128 stands for zero in the data rows.
Here are some points:
[133 122 132 152 134 134 126 127 129 133 143 134 138 134 144 152 120 123 130 116 127 133 121 116]
[167 142 199 160 123  55 136  97 172 171 171  64 206 205 145 183  86 130 185 144  94 101 133 124]
[156 154 117 138 127 147 122 103 124 151 153 132 156 143 119 146 125 139 146 127 147 113 128 117]
[128 133 133 149 133 142 131 108 126 113 106 117 149 168 116 157 115 109 133 107 126 150 137 116]
[130 130 125 125 122 126 125 127 149 133 126 145 125 130 143 123 130 140 135 147 120 121 108 146]
[175  89  38  68  93  89  62  70 139 155 250 206 255 158  76   0  73  76 139 132 142 132 142  76]
[207 124 148 133  84  96 148 216  27  72  52 142  29   0  69 151  55 165 126  24 196  93   0 139]
[124 113 139  46  96 105 122  85  72 128 138 119 167 153 110  89 141 170  51 139 155 134 163 138]
[154 128 125 190 163 131 120 115 133 156 158 137 102 148 156 172 124 137 150 108 135 139 123 114]
[151 139 102 120 122 133  95 137 203  96 102 184  75  52  96 132 192 159  80 124 101 103 157 154]
[110 116 144 129 106 141 132 110 105 140 148 124 123 130 142 122 119 135 118 117 142 140 129 129]
[188 179  70 111 148 146  54 109 208  70  79 208  63  33  99 121 226 167  42 132  51  78 171 176]
[135 125 163 123 128 114 121 104 125 119 140 108 161 169 126 147 112 129 149 142 105 119 112 113]
[241 159  66 131 128  53 117  87  87   3 152 128 255 255   0  78 190 145 102 100 181 118 221 117]
[ 82 147 126 127 113 174 119 136 149 133  87 155  50  55 153  94 139 162 153 132 121 115  85 157]
[ 74 133 120  92 157 156 138  88 111 151 255 112 156 143 176 169 127 126 169 141  93  91 174 107]
[155 126 139 162 137 205 133 165 169  39 148  83 156 121  65 114 137  27 174 176 100  99  40  49]
[134 127 123 147 132 138 132 118 127 138 136 125 123 131 141 142 128 129 125 120 127 127 131 123]
[134 119 150 133 118 116 129 119 132 127 137 121 142 149 136 143 111 124 140 127 122 126 116 123]
[125 127 136 128 120 141 132 119 143 122 138 119 138 137 126 139 143 111 127 140 114 118 124 121]
[147 105 125 180 155 129 125 117  93 143 208 162  95 130 164 168 108 100 108  74 114 161 131  91]
[ 52 156 152 173 174 191 167  74 199 129 147 133  68 111 109 202 197  52 125 124  52 154 163 105]
[120 142 136 126 119 131 134 151 129 129  98 141 113 107 133 139 130 124 104 125 133 145 120 138]
[120 131 137 108 115 133 137 142 139 115 116 122 134 115 126 106 116 116 128 148 135 122 103 142]
[118 145 140 124  98 126 125 125 136 101 131 157 117 118 117 103 158 134 133 152 133 107 105 152]
[148 130 162 117 108 129 137 165 167 111 132 124 100  79 128 121 123  98 123 139 120 144  63 130]
[119 122 114 138 168 111 140 135 121 142 119 118 129 145 141 144 135 126 133 119 117 145 157 116]
[153 114 119 144 164 110 101  97 142 132 139 109 125 135 144 175 120 138 140 114 116 132 150 106]
[112 138 126 122 133 150 128 112 122 135 191 122 144 121 148 141 123 133 141 126 119 113 151 125]
[141 133 114 127 134 107 134 128 116 150 143 130 127 137 134 119 143 160 143 141 130 123 112 128]
[127 129 133 133 126 129 131 170 127 130  87 129 105 114 148 145 110 126 112 131 136 130 118 144]
[141 150 210 129 142 102 114 108  89 174 113  57 117 108 136 156  84 105 111  79 211 133 124  62]
[113 134 113 104 119 128 114 119 111 140 106 151 113 104 132 116 121 139  97 125 139 103 167 149]
[126 128 152 110 116 151 124 108 161 110 155 117 154 147 134 157 166  84 131 141  83 102 129 112]
[117 133 125 112 140 149 132 102 111 158 207 125 150 133 151 145 112 128 155 140 123 110 144 106]
[141 117 113 128 143 134 134 129 126 145 131 124 139 133 114 137 153 103 121 127 133 128 135 100]
[154  52 109 132 118 156 131  93  77 129 185 122 208 193 157 118  80 128 142  79 178 170 125 118]
[156 170  91 170 184  77 131 139 100 123 155 131 139 170 127 137 147 178 172 131 128 101 161 135]
[118 119 131 100 122 126 126 120 109 127 122 129 148 128 117 110 143 142 103 126 148 137 146 138]
[141 108 167 151 117  95 141 114 141 112 157  93 173 191 125 155  80 116 152 131 128 109 107 136]
10 more points follow, each with its number after it:
[129 139 119 127 124 130 118 125 142 124 122 148 110 110 109 126 153 138 113 128 123 119 139 128] 0
[ 82  56  38 200 255  74 188 101  59 181 147  92  94 255 171 233 124  97 104  63  56 195 255  40] 1
[117 136 130 140 137 140 126 120 142 116 126 125 116 123 127 142 144 113 135 122 120 135 133 120] 2
[128 112 150 128 123 147 126 116 145 112 143 126 153 141 139 148 155 102 130 141  98 112 122 123] 3
[120 144 163 158 159 145 156 120 163 159 129 119 145 174 161 185 131 116 166 151 104 152  95 136] 4
[129  78 134 106 165 138 162  98 156 109 255 103 164 174 160 159 162 112 129 147  69 162 174  70] 5
[100 175  51 137  93 114 114 182 182 115 110 151 107  44  79  64  91 113 125 140 118 101 120 146] 6
[122 110 102 134 156 137 134 134 136 115  93 122 136 155 129 139 146 124 146 127 111 137 131 143] 7
[179 137 133 124 119 139 128 118 123 146 144 118 155 126 119 138 147 120  97 134 135 118 127 104] 8
[ 43  22   0 255 255 125  95 133 140  80   0 101  62 255 251 255 255  78 255 146   0  58 255 255] 9
Which two of these numbered points are nearest to each point below by angle, seen from the average point of the first points? Their numbers follow each, nearest first.
[101 141 143 143 150 162 117 110 151 130 125 116 108 113 124 157 144 104 139 145 116 138 136 104] > 2 4
[130 128 170 154 139 137 173 100 169 179 116 140 122 197 189 221 198 110 179 159 113 164 106 151] > 4 3
[141  90 133 120 154 136 146 100 131 127 163 124 152 150 131 141 161 119 132 118 117 140 142 103] > 5 1
[103 127 164 144 145 142 140 123 152 168 113 131 108 166 174 203 156 114 156 164 105 158  83 158] > 4 9
[115 148 120 129 125 138 116 124 139 131 106 151  98  96 115 128 132 128 102 129 124 116 145 129] > 0 6
[116 129 143 135 140 143 142 119 140 141 121 127 120 154 150 149 142 115 135 137 128 141 111 140] > 4 7
[136 115 124 126 140 133 135 125 130 126 151 131 141 138 132 136 135 126 135 130 116 136 135 121] > 5 1
[124 123 134 133 133 118 128 113 140 130 136 106 144 155 137 148 107 131 138 129 117 134 117 129] > 4 7
[129 131 128 128 144 123 127 124 134 140 121 122 130 144 126 129 139 106 135 128 128 126 127 122] > 7 9
[122 118 118 132 170 106 143 129 134 139 122 110 133 153 139 150 125 110 116 115 105 159 162 117] > 1 7
[113 150 141 146 138 161 132 113 163 126 122 120 104 119 129 143 146 111 133 123 113 127 128 115] > 2 4
[109 122 104 132 198  99 148 141 122 151 132 100 131 157 131 156 144 123 124 111 112 163 177 121] > 1 7
[183 121 141 121 113 131 121 110 141 150 141 121 149 136 116 152 142 133  93 127 140 117 131  91] > 8 5
[128 102 100 128 145 162 144 114 130 149 138 113 130 145 122 133 157 120 155 126 123 125 121 105] > 7 9
[216  38  36 114 204 146 185 158 140 150 234  83 164 161 172 169 206 174 227 154  36 142 159  89] > 5 1
[129 148 132 166 138 138 135 120 118 115  74 115 146 179 113 169 111 108 135 108 136 151 148 144] > 7 9
[129 119 129 132 143 112 155 119 132 150 141 120 121 156 143 137 130 140 157 136 122 145 104 126] > 4 7
[135 111 121 158 167 144 125  93 160  99 225 128 151 142 150 204 113 101 135  99  92 130 186  92] > 5 1
[115 150  54 106  87 107 106 199 185 107  94 153 109  34  73  45  80 101 108 164  89  76 123 163] > 6 0
[125 121 118 129 136 133 131 124 131 124 119 127 125 140 133 143 138 126 144 132 124 127 137 140] > 7 9
[120 119 124 128 155 118 136 129 122 135 130 122 126 143 135 141 133 125 119 121 120 142 156 120] > 1 7
[105 177 148 114 110  99 156 198 142  52 107  76  68  21  51   2 122  51 172 128 160  97  34  96] > 6 0
[118 121 115 178 203  88 144 142  96 151 128 101 134 182 134 160 151 110 127 104 114 153 195 110] > 1 9
[171  81  87 127 162 132 153 130 135 161 197 132 143 152 147 190 168 130 166 128  75 118 152 119] > 5 1
[134 113 166 149 134 104 128 101 147 130 144 101 165 184 145 156  87 147 157 129 118 116 114 113] > 4 5
[132 102 122 137 158 132 129 125 128 160 137 112 150 139 168 159 101 102 181 135 141 124 107 145] > 4 9
[116 140 134 137 148 158 119 112 146 125 119 132 116 116 128 157 166 112 130 120 122 132 128 107] > 2 0
[178  78  66 131 170 127 159 139 116 134 193 125 138 144 178 134 140 151 171 137  85 123 141 115] > 5 1
[128 122 111 136 147 142 134 128 152 124 136 129 132 156 113 126 179 122 150 142 109 130 134 121] > 7 9
[128 186  66 106  95 120 114 204 189  84 103 150  82  13  60  41  94 112 117 128  89  91  77 174] > 6 0
[127   6  36 105 196 222 192 102 118 224 182  78 225 162 124 103 223  63 255 134  68 150 127   8] > 5 1
[125 116 160 125 108 158 125 107 167 109 144 111 153 154 138 150 160  94 114 150 102 100 130 109] > 3 5
[120 126 133 146 135 132 126 134 135 149 111 121 125 132 143 141 128 106 121 122 131 143 123 116] > 2 4
[191  93 180 127 179  97 152  84 170 131 218  88 130 142 166 197 102 137 165 113  97 178 117 120] > 5 4
[125 137 130 141 141 135 129 130 124 122 114 125 139 139 124 148 126 122 126 120 131 133 132 121] > 7 2
[114 117 113 131 183 101 141 139 115 134 126 101 139 174 137 164 126 114 134 124 113 146 191 122] > 1 9
[115 162  61 126  84  87 105 186 197 106 101 169 104   5  95  38  73 109 118 147  85  64 110 166] > 6 0
[121 113 132 129 128 113 125 124 115 134 113 105 119 146 135 140 107 138 142 134 107 118 159 135] > 9 1
[109 118 127 128 159 138 136 125 118 167 125 104 149 143 156 164  81 106 169 126 120 138 121 145] > 4 7
[138 126 117 140 128 131 130 128 134 146 127 124 131 125 127 128 144 109 115 123 123 136 133 111] > 2 8
[191 156 135 124 113 134 105 117 124 187 134 132 166 143 130 150 150 132  92 125 140 104 148  98] > 8 0
[222 187 123 107 115 131  78 133  92 203 129 133 178 131 108 163 141 128  69 137 133 113 141  71] > 8 0
[150 101 184 134  77 228 149  81 185  91 171 102 173 171 131 186 172  65 127 210  65 114 108 130] > 3 5
[225 114  72 118 166  87 151 185 123 205 209  33 186 172 142 159 142 114 240 205  66  35 136  62] > 5 8
[118 180  46 118  99  97 109 200 196  96  83 156  87  13  71   9  74 114 127 144 101  79 125 155] > 6 0
[121 129  87 122 147 124 101 141 114 140  90 152  74  77 107 120 145 159  97  96 150 110 156 120] > 0 6
[167 133 143  95 208 146 123  64 144 127 160 105 152 159 152 232 179 153 139 169 102 106 176 128] > 5 4
[226 176 114 116  90 112  76  67  90 187 179 117 193 126 111 166 152 162  49 136 108  94 165  91] > 8 5
[119 200   0  89  86  84  94 238 229 102  58 118 109   0  39  36  74  78  89 154  88  68 125 176] > 6 0
[110 134  98 134 155 129 100 128 116 133  67 135  62  83 121  99 155 128 101  97 150 114 177 140] > 0 2
[119 115 146 132 108 159 129 114 157 133 158 124 162 148 139 145 163 104 134 148 113 128 131  95] > 3 5
[124 128 111 126 172 105 146 131 123 156 108 109 136 158 130 149 131 111 122 121 114 160 179 118] > 1 7
[132 119 130 132 131 133 125 132 135 143 133 128 141 126 137 136 116 109 134 136 130 129 111 126] > 4 7
[ 68 125 153  99 109 128 119 117 159 113 120 158  89  91 107  57 180 132  83 129 133 151 133 127] > 0 6
[161 130 132 139 120 134 118 105 127 158 145 136 137 129 137 148 137 132 102 128 126 123 146 107] > 8 1
[130 103 111 141 148 158 128 123 118 153 130 113 145 130 114 118 162 105 156 146 107 123 132  96] > 7 3
[154 141 133 121 122 113 147 124 146 163 143 132 136 137 139 119 125 163 142 151 121 133 111 147] > 4 8
[132 140 141 163 150 137 147 120 125 104 101  97 130 174 128 169 144 117 133 104 139 152 144 134] > 7 9
[137  92 111 127 145 163 145 123 137 156 119 105 123 127 132 118 170 113 163 142 128 137 118  90] > 7 2
[204 166 145 143 135  85 115  94 116 206 150  65 152 183 103 105 142 177 166 117 133  95 129  66] > 8 1
[168 103  98 133 131 129 132 135 128 139 148 133 133 152 145 165 137 138 139 138 108 120 143 129] > 9 1
[124 107 106 118 106 128 141 154 136 116 123 139 129 100 107 102 117 109 134 140 126 121 113 134] > 6 0
[115  97  80 157 173 152 141 125 113 109  73 107 122 179 129 181 153 121 168 112  73 126 169 169] > 9 7
[150 115 157 135 141 101 133 117 148 133 140  98 145 168 125 143 113 126 146 146 115 121 118 123] > 4 5
[159 121 134 163  92 207 144 148 203  58 169  70 184 115  89 133 155   0 152 189 139 130  41  32] > 3 8
[163 161 123 143 113 146 128 105 132 155 177 135 161 151 132 138 128 149 142 121 144 104 131 117] > 8 4
[141 146 139 138 112 130 128 169 113 146  75 168  76  86 152 151 156 136  61 121 147 168  96 157] > 0 2
[101  98 135 104  92 134 132  87 107 159 164 114 173 162 176 144 106 148 109 121 127 188 142 106] > 5 1
[117 121 128 132 136 117 127 127 125 121 127 104 129 136 123 124 126 130 135 127 126 119 133 112] > 7 1
[107  87 123 141 109 152 120 114 126 147 144 131 138 134 137 129 102  83 137 122 123 126 136 103] > 3 1
[108 148 140 106 123 106 123 120 125 123 116 148 125 121 115 115 143 156 113 126 160 139 136 152] > 0 6
[145 103 159 151 136 100 136 130 141 116 143  95 163 190 154 156  72 119 147 121 129 119 114 135] > 4 1
[126 158  74 101 120 128 120 161 152 122 111 136 111  60  91  70 116 129 119 145 105 115 116 143] > 6 0
[165 115 213 154 104  80 135 102 146 142 160  91 161 194 167 197  75 146 143 137 104 126 127 130] > 4 5
[167  98 103 132 144 129 136 140 124 144 167 125 135 132 148 152 143 127 152 148 101 122 128 121] > 5 9
[ 81 115 154 121 114 152 152  95  99 140 175 140 137 137 172 116 110 149 110 112 137 166 131 123] > 5 1
[163 160 124 133 126 157 125 119 127 149 155 136 152 148 130 141 141 156 138 127 137 112 124 119] > 8 4
[ 93 109 137 121 110 157 152  98 117 144 160 144 121 135 144 133 124 131 132 126 133 146 131 118] > 5 4
[105 113 140 131 102 142 146 110 115 137 154 135 144 147 151 131 124 131 124 110 125 159 142 121] > 5 1
